In the data rows, 500 means zero.
The table, row by row:
437|566|518|461|422|399|529|464|687|518|383|515|504|466|498|307|526|716|468|455|524|343|586|357|407|564|356|512|542|487|547|604|494
560|555|541|708|548|745|290|434|383|464|621|456|453|564|445|581|508|371|437|585|341|654|510|601|660|474|432|537|477|471|496|526|676
375|513|458|541|483|669|334|625|460|514|583|662|520|428|562|507|523|639|561|500|458|521|473|432|510|449|416|470|474|580|367|601|647
440|461|510|519|459|387|443|498|481|654|558|603|673|420|346|544|472|519|416|564|419|532|550|403|509|492|525|487|409|429|520|500|506
388|476|409|533|497|432|469|481|388|436|399|484|577|429|527|410|430|684|652|444|567|600|465|405|496|439|467|543|357|575|545|595|561
489|544|439|638|606|489|459|504|437|406|451|477|461|501|470|435|560|478|577|512|350|530|413|534|512|497|426|473|495|512|505|537|519
360|446|585|515|521|542|414|605|355|654|605|637|641|448|473|536|536|627|490|633|360|491|512|444|473|424|442|435|567|548|389|449|634
501|457|553|531|562|447|578|487|459|481|515|391|437|457|503|499|509|588|448|449|553|389|491|469|473|619|604|531|467|638|579|527|464
322|341|384|322|581|433|501|665|487|722|619|559|595|514|272|570|440|504|445|718|442|419|426|330|528|394|448|367|539|413|532|393|489
357|600|553|600|607|506|360|443|444|461|544|503|512|445|465|418|657|594|571|421|490|515|527|527|558|441|471|596|479|662|478|575|621
454|594|563|587|546|392|514|353|431|597|496|621|626|239|465|427|456|531|567|470|494|496|471|520|349|473|512|699|417|533|691|525|491
578|586|417|397|448|364|456|507|505|478|390|527|411|570|416|554|513|331|484|497|487|427|332|520|576|561|565|514|494|503|631|415|389
490|544|431|639|534|380|406|540|383|447|451|523|557|489|406|546|528|541|637|436|530|528|457|369|705|435|427|543|330|506|498|515|610
478|429|590|580|399|717|468|562|466|346|616|521|468|509|427|576|527|423|491|477|469|612|523|602|552|479|499|423|383|425|455|506|663
656|368|521|319|321|506|584|554|622|542|356|468|545|552|588|489|307|535|579|534|447|477|447|441|419|494|501|408|407|276|522|434|467
390|424|382|355|580|324|625|553|552|520|512|590|658|482|484|561|464|496|443|521|614|446|372|373|445|512|556|406|482|447|404|460|428
623|489|543|443|410|603|466|430|594|581|413|420|461|548|518|475|341|466|676|471|457|523|407|654|520|443|328|635|408|374|405|387|519
496|511|570|546|474|579|461|488|457|380|577|422|599|469|555|490|616|531|558|416|521|605|663|590|592|486|442|568|360|623|330|636|577
480|427|380|531|550|522|396|516|529|482|399|521|586|447|512|489|563|612|563|455|518|524|489|421|580|475|504|462|414|584|401|554|500
657|459|483|533|378|384|462|454|454|603|522|403|420|544|528|568|429|472|506|521|495|450|340|361|561|537|450|605|419|447|489|401|494
323|416|439|481|528|497|428|650|439|591|626|728|550|569|233|556|700|583|397|688|360|408|670|423|608|385|506|535|400|508|430|633|508
479|438|558|511|678|610|406|665|559|621|524|491|677|520|517|533|559|494|513|598|306|581|672|363|654|434|371|433|432|554|554|594|571
378|608|469|726|636|531|480|392|383|434|730|583|567|401|400|490|631|485|456|452|560|496|593|585|531|482|484|635|445|645|497|652|449
540|430|505|460|500|578|400|698|562|594|564|385|445|638|574|583|642|481|552|545|595|581|460|421|549|553|378|499|530|490|307|420|667
494|522|416|487|578|685|451|578|462|471|529|616|562|633|601|460|522|612|473|504|293|584|596|436|570|519|496|360|457|612|557|553|558
330|391|578|433|474|284|496|512|489|660|623|588|625|272|349|463|548|561|513|555|546|378|375|363|340|478|394|425|509|367|351|458|454
411|630|661|506|279|334|395|371|550|534|613|510|394|416|387|505|558|642|504|459|553|423|434|438|465|446|431|569|615|431|413|520|459
413|498|508|548|506|455|467|479|442|520|546|638|666|411|377|578|477|574|411|571|392|397|535|434|539|351|563|477|395|385|540|623|494
533|550|421|457|582|468|358|356|675|453|387|507|565|554|353|538|471|368|557|546|466|626|462|567|632|389|490|517|448|287|473|494|593
366|553|701|522|520|620|343|568|428|538|701|607|447|384|384|642|599|378|504|541|338|606|449|527|707|427|399|500|482|533|400|531|612
404|611|463|691|656|575|438|359|421|381|542|408|546|307|539|427|673|652|573|390|614|602|489|576|481|467|375|626|517|663|337|694|625
430|474|458|637|466|487|461|446|382|503|447|413|505|314|531|484|397|602|682|494|564|693|358|436|527|439|343|399|449|541|472|566|573
461|438|476|442|656|483|454|640|471|562|731|603|639|510|269|553|536|501|431|607|399|470|544|505|585|426|456|460|492|565|504|531|532
406|545|717|548|298|549|301|479|579|466|526|477|454|474|399|440|591|627|476|440|369|466|627|463|543|434|363|471|541|504|435|741|553
321|511|487|562|644|545|386|669|462|534|618|544|688|343|257|511|531|686|515|473|356|524|464|406|644|355|342|452|431|492|301|567|625
440|620|541|593|520|646|599|434|426|411|487|391|452|495|647|499|520|405|493|560|562|483|432|501|401|575|466|497|423|384|419|468|420
602|308|474|414|269|497|432|791|485|501|497|395|485|623|489|576|394|683|380|591|347|332|526|260|442|561|519|343|383|447|594|424|479
330|571|468|459|636|598|447|468|420|274|516|433|544|392|494|495|662|732|542|277|360|590|586|528|561|577|549|524|452|643|406|627|470
600|404|391|520|452|369|508|495|552|629|405|494|584|563|456|502|497|473|592|551|599|444|476|273|496|478|438|547|374|387|522|451|589
472|436|581|435|346|283|410|450|556|632|559|534|530|442|348|523|532|588|579|580|559|509|446|360|561|412|492|600|489|383|490|514|559
420|495|662|541|484|540|669|585|471|485|555|390|405|403|644|444|630|569|358|392|529|409|549|422|402|690|500|434|511|584|607|551|275
532|507|491|498|531|440|615|493|508|486|429|493|459|348|627|368|362|562|617|510|535|532|421|410|362|491|358|543|440|513|494|506|488
609|381|490|430|602|538|465|482|473|540|546|460|371|515|586|555|495|327|509|468|639|643|437|452|527|485|466|449|615|455|323|361|496
430|461|571|299|461|414|502|454|605|542|523|502|501|332|520|522|499|590|499|369|485|452|498|549|415|507|547|481|615|486|415|544|383
473|568|453|402|620|534|480|522|603|551|501|596|592|525|321|654|506|340|562|549|387|661|448|584|671|362|540|458|607|306|472|469|558
480|422|450|441|424|268|484|638|445|602|545|595|402|553|531|396|388|508|401|592|522|343|414|314|406|544|496|385|526|486|603|349|367
458|438|455|621|455|478|386|532|350|433|611|502|502|426|457|462|506|512|590|470|404|675|359|458|604|431|469|496|512|590|421|567|591
426|510|375|580|645|543|460|509|416|383|486|493|525|513|459|508|617|601|645|498|527|538|412|419|598|568|457|464|381|601|434|560|485
453|618|410|728|584|577|445|521|357|360|533|474|493|470|502|571|639|565|627|472|526|483|406|539|609|493|450|464|452|571|450|461|519
278|444|434|600|587|462|359|585|420|428|630|593|612|350|379|511|619|706|582|507|325|568|430|386|682|364|389|477|375|576|324|607|666
456|391|546|447|497|442|620|515|464|629|582|617|640|358|398|517|325|431|501|597|336|496|494|394|414|428|399|419|422|383|443|451|532
426|428|536|439|736|399|485|570|594|508|604|458|580|361|357|468|490|468|365|503|466|522|555|507|655|496|554|478|491|418|420|543|540
439|504|370|519|491|457|465|581|490|500|423|435|547|538|497|517|528|633|579|409|503|515|475|382|568|517|458|458|404|597|518|663|514
426|701|450|588|495|507|417|439|354|461|606|545|372|546|424|572|627|418|400|611|600|379|328|685|416|602|520|538|501|454|516|489|375
311|527|627|595|557|696|424|556|351|418|640|538|453|527|512|505|488|467|446|466|430|583|605|635|471|486|473|518|557|546|329|588|587
582|439|601|299|395|518|471|454|581|566|448|462|565|382|432|472|415|637|622|360|515|502|549|378|489|388|447|499|587|492|468|546|566
458|652|593|616|333|543|443|415|541|418|589|310|405|430|484|411|499|553|443|510|473|399|444|622|503|610|411|514|518|393|555|504|419
455|431|474|698|454|587|286|584|242|470|617|457|476|374|507|467|578|714|615|378|479|511|484|390|598|513|320|544|290|696|403|586|505
490|503|421|461|614|489|533|552|364|404|621|610|562|453|521|660|487|349|551|524|676|662|528|454|498|459|614|487|590|394|418|374|387
409|410|437|624|375|452|322|577|465|518|532|499|537|552|452|458|540|555|597|530|474|566|475|297|553|372|371|479|411|480|468|464|590
427|475|454|493|405|478|525|548|579|559|388|401|550|555|568|334|583|724|454|415|473|306|564|372|457|556|308|510|449|586|554|568|490
291|433|473|509|655|570|373|653|441|516|601|527|645|399|359|577|597|666|500|477|411|509|461|330|597|426|367|420|420|530|353|572|602
482|433|486|584|499|547|361|589|463|513|470|478|596|521|398|525|515|652|639|445|486|630|498|395|573|424|431|475|463|571|381|660|619
328|381|466|573|634|534|354|628|450|486|591|560|611|377|401|598|550|622|503|531|396|559|450|438|573|493|441|433|437|512|391|546|583
395|391|396|398|604|336|536|616|496|651|604|642|664|376|385|607|419|611|507|549|580|580|450|472|471|487|470|427|419|370|381|433|465
238|393|439|369|557|353|557|548|636|584|654|654|729|466|433|529|604|378|429|566|457|610|514|411|648|425|466|466|563|365|437|543|586
454|453|545|490|479|600|509|546|583|477|517|537|623|431|460|473|552|525|482|487|491|524|557|414|607|539|452|409|403|465|414|579|634
428|542|361|726|630|693|467|595|330|369|442|321|424|566|587|449|586|473|563|489|394|530|484|543|668|533|411|502|405|570|516|502|562
554|395|507|383|556|391|690|431|481|438|561|574|510|410|529|555|525|296|529|472|658|512|384|606|425|494|692|512|408|531|380|421|362
541|421|562|536|445|499|451|648|536|602|537|410|499|420|426|498|472|573|462|471|391|383|461|557|496|518|424|532|399|499|525|440|410
388|442|468|479|554|395|446|527|459|667|638|568|665|425|356|446|501|532|520|580|393|379|565|390|521|431|474|442|460|471|511|527|549
343|448|455|538|573|485|421|660|476|547|609|562|566|376|344|551|586|558|546|525|455|513|500|388|554|348|442|544|323|549|289|574|561
464|585|437|615|635|498|548|450|583|365|443|413|499|414|353|519|593|544|547|298|488|525|428|608|737|535|493|503|383|521|517|578|403
526|520|389|524|582|429|591|279|659|435|403|504|530|504|493|502|535|266|495|436|592|646|514|571|676|499|553|475|566|333|510|525|602
488|621|541|681|647|682|511|496|464|396|473|397|457|427|700|403|640|433|425|405|417|558|610|600|526|552|470|534|426|636|461|625|621
439|527|516|365|365|267|435|601|572|672|522|626|518|412|331|500|469|580|478|396|535|383|378|401|441|396|571|531|652|480|479|491|389
429|624|555|546|591|554|559|371|568|421|418|623|531|400|460|513|570|379|550|378|507|726|535|667|602|411|449|547|550|543|428|598|632
335|507|444|618|600|492|398|503|384|373|417|492|589|418|485|506|615|588|581|452|535|681|551|444|534|440|442|441|528|598|487|681|566
416|539|425|525|587|409|379|570|385|490|569|641|436|570|337|557|543|477|408|530|494|490|472|502|530|422|508|435|579|614|529|474|478
581|461|468|459|509|497|389|616|571|550|392|487|627|586|538|495|422|554|499|522|402|595|656|263|653|334|445|507|482|545|510|579|676
488|500|420|391|573|352|583|538|558|487|479|474|594|601|468|352|603|601|465|438|616|414|591|458|427|563|430|441|600|492|561|529|439
466|510|513|596|520|472|478|461|542|465|382|440|459|328|470|527|546|524|542|467|503|499|453|624|656|544|529|503|427|541|416|564|478
419|389|371|520|408|681|394|663|445|389|458|441|557|510|484|470|461|726|531|478|387|536|507|227|676|478|472|382|354|485|450|663|559
406|463|581|412|512|511|422|510|610|582|583|528|518|529|392|507|555|522|410|561|349|493|466|419|672|452|290|404|418|457|490|448|609
468|458|463|497|573|487|546|622|612|594|489|455|594|470|420|376|554|655|451|555|401|344|522|359|529|576|363|487|499|562|517|561|559
423|371|426|420|581|362|465|597|501|665|589|554|492|559|275|567|449|423|410|628|372|370|402|323|508|345|492|434|523|433|565|340|475
401|535|454|518|503|537|407|568|626|514|466|455|566|640|387|416|640|621|445|429|421|482|558|490|619|533|464|459|534|651|622|645|567
323|523|661|666|561|579|303|594|297|427|637|524|541|441|481|630|569|417|568|478|417|649|409|519|623|406|478|501|498|489|369|512|640
535|540|532|523|624|465|444|519|569|609|531|422|432|564|589|460|548|444|492|453|670|509|345|518|472|563|358|505|685|568|411|390|512
509|418|616|506|524|482|567|574|498|477|526|424|450|404|766|390|595|615|479|388|738|486|557|369|475|674|463|347|573|669|444|402|502
Each row is the sum of points on 2 lines or planes, taken from one hidden set. Lines and planes are numbered 0, 1, 2 and so on, in the order they first appear below.
Rows drawn again from the table, each followed by the numbers of its lines or planes, largest part first:
656|368|521|319|321|506|584|554|622|542|356|468|545|552|588|489|307|535|579|534|447|477|447|441|419|494|501|408|407|276|522|434|467 0 1
426|510|375|580|645|543|460|509|416|383|486|493|525|513|459|508|617|601|645|498|527|538|412|419|598|568|457|464|381|601|434|560|485 2 3
602|308|474|414|269|497|432|791|485|501|497|395|485|623|489|576|394|683|380|591|347|332|526|260|442|561|519|343|383|447|594|424|479 0 4
323|523|661|666|561|579|303|594|297|427|637|524|541|441|481|630|569|417|568|478|417|649|409|519|623|406|478|501|498|489|369|512|640 3 2
609|381|490|430|602|538|465|482|473|540|546|460|371|515|586|555|495|327|509|468|639|643|437|452|527|485|466|449|615|455|323|361|496 1 3
466|510|513|596|520|472|478|461|542|465|382|440|459|328|470|527|546|524|542|467|503|499|453|624|656|544|529|503|427|541|416|564|478 5 2
540|430|505|460|500|578|400|698|562|594|564|385|445|638|574|583|642|481|552|545|595|581|460|421|549|553|378|499|530|490|307|420|667 1 5
440|620|541|593|520|646|599|434|426|411|487|391|452|495|647|499|520|405|493|560|562|483|432|501|401|575|466|497|423|384|419|468|420 6 0
416|539|425|525|587|409|379|570|385|490|569|641|436|570|337|557|543|477|408|530|494|490|472|502|530|422|508|435|579|614|529|474|478 1 0
501|457|553|531|562|447|578|487|459|481|515|391|437|457|503|499|509|588|448|449|553|389|491|469|473|619|604|531|467|638|579|527|464 4 5
489|544|439|638|606|489|459|504|437|406|451|477|461|501|470|435|560|478|577|512|350|530|413|534|512|497|426|473|495|512|505|537|519 2 6
532|507|491|498|531|440|615|493|508|486|429|493|459|348|627|368|362|562|617|510|535|532|421|410|362|491|358|543|440|513|494|506|488 1 2
401|535|454|518|503|537|407|568|626|514|466|455|566|640|387|416|640|621|445|429|421|482|558|490|619|533|464|459|534|651|622|645|567 3 1
464|585|437|615|635|498|548|450|583|365|443|413|499|414|353|519|593|544|547|298|488|525|428|608|737|535|493|503|383|521|517|578|403 5 2
419|389|371|520|408|681|394|663|445|389|458|441|557|510|484|470|461|726|531|478|387|536|507|227|676|478|472|382|354|485|450|663|559 2 0
488|621|541|681|647|682|511|496|464|396|473|397|457|427|700|403|640|433|425|405|417|558|610|600|526|552|470|534|426|636|461|625|621 0 6
581|461|468|459|509|497|389|616|571|550|392|487|627|586|538|495|422|554|499|522|402|595|656|263|653|334|445|507|482|545|510|579|676 6 5
526|520|389|524|582|429|591|279|659|435|403|504|530|504|493|502|535|266|495|436|592|646|514|571|676|499|553|475|566|333|510|525|602 4 5
554|395|507|383|556|391|690|431|481|438|561|574|510|410|529|555|525|296|529|472|658|512|384|606|425|494|692|512|408|531|380|421|362 3 5
409|410|437|624|375|452|322|577|465|518|532|499|537|552|452|458|540|555|597|530|474|566|475|297|553|372|371|479|411|480|468|464|590 5 2
490|544|431|639|534|380|406|540|383|447|451|523|557|489|406|546|528|541|637|436|530|528|457|369|705|435|427|543|330|506|498|515|610 2 5
454|453|545|490|479|600|509|546|583|477|517|537|623|431|460|473|552|525|482|487|491|524|557|414|607|539|452|409|403|465|414|579|634 0 7
411|630|661|506|279|334|395|371|550|534|613|510|394|416|387|505|558|642|504|459|553|423|434|438|465|446|431|569|615|431|413|520|459 6 3
404|611|463|691|656|575|438|359|421|381|542|408|546|307|539|427|673|652|573|390|614|602|489|576|481|467|375|626|517|663|337|694|625 0 2
291|433|473|509|655|570|373|653|441|516|601|527|645|399|359|577|597|666|500|477|411|509|461|330|597|426|367|420|420|530|353|572|602 7 2
560|555|541|708|548|745|290|434|383|464|621|456|453|564|445|581|508|371|437|585|341|654|510|601|660|474|432|537|477|471|496|526|676 3 6
480|422|450|441|424|268|484|638|445|602|545|595|402|553|531|396|388|508|401|592|522|343|414|314|406|544|496|385|526|486|603|349|367 0 4
406|545|717|548|298|549|301|479|579|466|526|477|454|474|399|440|591|627|476|440|369|466|627|463|543|434|363|471|541|504|435|741|553 3 6
388|476|409|533|497|432|469|481|388|436|399|484|577|429|527|410|430|684|652|444|567|600|465|405|496|439|467|543|357|575|545|595|561 2 1
330|391|578|433|474|284|496|512|489|660|623|588|625|272|349|463|548|561|513|555|546|378|375|363|340|478|394|425|509|367|351|458|454 6 7
430|461|571|299|461|414|502|454|605|542|523|502|501|332|520|522|499|590|499|369|485|452|498|549|415|507|547|481|615|486|415|544|383 6 5
423|371|426|420|581|362|465|597|501|665|589|554|492|559|275|567|449|423|410|628|372|370|402|323|508|345|492|434|523|433|565|340|475 0 7
343|448|455|538|573|485|421|660|476|547|609|562|566|376|344|551|586|558|546|525|455|513|500|388|554|348|442|544|323|549|289|574|561 7 2
657|459|483|533|378|384|462|454|454|603|522|403|420|544|528|568|429|472|506|521|495|450|340|361|561|537|450|605|419|447|489|401|494 5 4
623|489|543|443|410|603|466|430|594|581|413|420|461|548|518|475|341|466|676|471|457|523|407|654|520|443|328|635|408|374|405|387|519 4 1
479|438|558|511|678|610|406|665|559|621|524|491|677|520|517|533|559|494|513|598|306|581|672|363|654|434|371|433|432|554|554|594|571 6 7
357|600|553|600|607|506|360|443|444|461|544|503|512|445|465|418|657|594|571|421|490|515|527|527|558|441|471|596|479|662|478|575|621 2 0
335|507|444|618|600|492|398|503|384|373|417|492|589|418|485|506|615|588|581|452|535|681|551|444|534|440|442|441|528|598|487|681|566 2 4
330|571|468|459|636|598|447|468|420|274|516|433|544|392|494|495|662|732|542|277|360|590|586|528|561|577|549|524|452|643|406|627|470 2 5
455|431|474|698|454|587|286|584|242|470|617|457|476|374|507|467|578|714|615|378|479|511|484|390|598|513|320|544|290|696|403|586|505 2 4
429|624|555|546|591|554|559|371|568|421|418|623|531|400|460|513|570|379|550|378|507|726|535|667|602|411|449|547|550|543|428|598|632 4 0
413|498|508|548|506|455|467|479|442|520|546|638|666|411|377|578|477|574|411|571|392|397|535|434|539|351|563|477|395|385|540|623|494 1 7
454|594|563|587|546|392|514|353|431|597|496|621|626|239|465|427|456|531|567|470|494|496|471|520|349|473|512|699|417|533|691|525|491 1 0
427|475|454|493|405|478|525|548|579|559|388|401|550|555|568|334|583|724|454|415|473|306|564|372|457|556|308|510|449|586|554|568|490 3 4
456|391|546|447|497|442|620|515|464|629|582|617|640|358|398|517|325|431|501|597|336|496|494|394|414|428|399|419|422|383|443|451|532 7 1
472|436|581|435|346|283|410|450|556|632|559|534|530|442|348|523|532|588|579|580|559|509|446|360|561|412|492|600|489|383|490|514|559 6 5
496|511|570|546|474|579|461|488|457|380|577|422|599|469|555|490|616|531|558|416|521|605|663|590|592|486|442|568|360|623|330|636|577 0 2
311|527|627|595|557|696|424|556|351|418|640|538|453|527|512|505|488|467|446|466|430|583|605|635|471|486|473|518|557|546|329|588|587 3 5
428|542|361|726|630|693|467|595|330|369|442|321|424|566|587|449|586|473|563|489|394|530|484|543|668|533|411|502|405|570|516|502|562 6 2
533|550|421|457|582|468|358|356|675|453|387|507|565|554|353|538|471|368|557|546|466|626|462|567|632|389|490|517|448|287|473|494|593 4 5
453|618|410|728|584|577|445|521|357|360|533|474|493|470|502|571|639|565|627|472|526|483|406|539|609|493|450|464|452|571|450|461|519 2 6
541|421|562|536|445|499|451|648|536|602|537|410|499|420|426|498|472|573|462|471|391|383|461|557|496|518|424|532|399|499|525|440|410 4 7
461|438|476|442|656|483|454|640|471|562|731|603|639|510|269|553|536|501|431|607|399|470|544|505|585|426|456|460|492|565|504|531|532 7 1
395|391|396|398|604|336|536|616|496|651|604|642|664|376|385|607|419|611|507|549|580|580|450|472|471|487|470|427|419|370|381|433|465 7 3
439|504|370|519|491|457|465|581|490|500|423|435|547|538|497|517|528|633|579|409|503|515|475|382|568|517|458|458|404|597|518|663|514 2 3
478|429|590|580|399|717|468|562|466|346|616|521|468|509|427|576|527|423|491|477|469|612|523|602|552|479|499|423|383|425|455|506|663 3 0
458|438|455|621|455|478|386|532|350|433|611|502|502|426|457|462|506|512|590|470|404|675|359|458|604|431|469|496|512|590|421|567|591 2 3
426|701|450|588|495|507|417|439|354|461|606|545|372|546|424|572|627|418|400|611|600|379|328|685|416|602|520|538|501|454|516|489|375 6 1
488|500|420|391|573|352|583|538|558|487|479|474|594|601|468|352|603|601|465|438|616|414|591|458|427|563|430|441|600|492|561|529|439 3 1
490|503|421|461|614|489|533|552|364|404|621|610|562|453|521|660|487|349|551|524|676|662|528|454|498|459|614|487|590|394|418|374|387 3 4
323|416|439|481|528|497|428|650|439|591|626|728|550|569|233|556|700|583|397|688|360|408|670|423|608|385|506|535|400|508|430|633|508 1 7
321|511|487|562|644|545|386|669|462|534|618|544|688|343|257|511|531|686|515|473|356|524|464|406|644|355|342|452|431|492|301|567|625 7 2
468|458|463|497|573|487|546|622|612|594|489|455|594|470|420|376|554|655|451|555|401|344|522|359|529|576|363|487|499|562|517|561|559 3 7
509|418|616|506|524|482|567|574|498|477|526|424|450|404|766|390|595|615|479|388|738|486|557|369|475|674|463|347|573|669|444|402|502 4 1
440|461|510|519|459|387|443|498|481|654|558|603|673|420|346|544|472|519|416|564|419|532|550|403|509|492|525|487|409|429|520|500|506 7 1
473|568|453|402|620|534|480|522|603|551|501|596|592|525|321|654|506|340|562|549|387|661|448|584|671|362|540|458|607|306|472|469|558 4 7
420|495|662|541|484|540|669|585|471|485|555|390|405|403|644|444|630|569|358|392|529|409|549|422|402|690|500|434|511|584|607|551|275 4 5
375|513|458|541|483|669|334|625|460|514|583|662|520|428|562|507|523|639|561|500|458|521|473|432|510|449|416|470|474|580|367|601|647 2 5
480|427|380|531|550|522|396|516|529|482|399|521|586|447|512|489|563|612|563|455|518|524|489|421|580|475|504|462|414|584|401|554|500 2 3
535|540|532|523|624|465|444|519|569|609|531|422|432|564|589|460|548|444|492|453|670|509|345|518|472|563|358|505|685|568|411|390|512 1 0
600|404|391|520|452|369|508|495|552|629|405|494|584|563|456|502|497|473|592|551|599|444|476|273|496|478|438|547|374|387|522|451|589 5 3
238|393|439|369|557|353|557|548|636|584|654|654|729|466|433|529|604|378|429|566|457|610|514|411|648|425|466|466|563|365|437|543|586 7 4
426|428|536|439|736|399|485|570|594|508|604|458|580|361|357|468|490|468|365|503|466|522|555|507|655|496|554|478|491|418|420|543|540 7 5
378|608|469|726|636|531|480|392|383|434|730|583|567|401|400|490|631|485|456|452|560|496|593|585|531|482|484|635|445|645|497|652|449 1 0
366|553|701|522|520|620|343|568|428|538|701|607|447|384|384|642|599|378|504|541|338|606|449|527|707|427|399|500|482|533|400|531|612 3 7
494|522|416|487|578|685|451|578|462|471|529|616|562|633|601|460|522|612|473|504|293|584|596|436|570|519|496|360|457|612|557|553|558 6 5
439|527|516|365|365|267|435|601|572|672|522|626|518|412|331|500|469|580|478|396|535|383|378|401|441|396|571|531|652|480|479|491|389 6 0
328|381|466|573|634|534|354|628|450|486|591|560|611|377|401|598|550|622|503|531|396|559|450|438|573|493|441|433|437|512|391|546|583 7 2
278|444|434|600|587|462|359|585|420|428|630|593|612|350|379|511|619|706|582|507|325|568|430|386|682|364|389|477|375|576|324|607|666 2 7
578|586|417|397|448|364|456|507|505|478|390|527|411|570|416|554|513|331|484|497|487|427|332|520|576|561|565|514|494|503|631|415|389 0 5
360|446|585|515|521|542|414|605|355|654|605|637|641|448|473|536|536|627|490|633|360|491|512|444|473|424|442|435|567|548|389|449|634 7 5
322|341|384|322|581|433|501|665|487|722|619|559|595|514|272|570|440|504|445|718|442|419|426|330|528|394|448|367|539|413|532|393|489 7 0
482|433|486|584|499|547|361|589|463|513|470|478|596|521|398|525|515|652|639|445|486|630|498|395|573|424|431|475|463|571|381|660|619 2 6
437|566|518|461|422|399|529|464|687|518|383|515|504|466|498|307|526|716|468|455|524|343|586|357|407|564|356|512|542|487|547|604|494 3 6
406|463|581|412|512|511|422|510|610|582|583|528|518|529|392|507|555|522|410|561|349|493|466|419|672|452|290|404|418|457|490|448|609 7 3
458|652|593|616|333|543|443|415|541|418|589|310|405|430|484|411|499|553|443|510|473|399|444|622|503|610|411|514|518|393|555|504|419 3 6
388|442|468|479|554|395|446|527|459|667|638|568|665|425|356|446|501|532|520|580|393|379|565|390|521|431|474|442|460|471|511|527|549 7 1
390|424|382|355|580|324|625|553|552|520|512|590|658|482|484|561|464|496|443|521|614|446|372|373|445|512|556|406|482|447|404|460|428 3 7
430|474|458|637|466|487|461|446|382|503|447|413|505|314|531|484|397|602|682|494|564|693|358|436|527|439|343|399|449|541|472|566|573 2 1
582|439|601|299|395|518|471|454|581|566|448|462|565|382|432|472|415|637|622|360|515|502|549|378|489|388|447|499|587|492|468|546|566 6 1
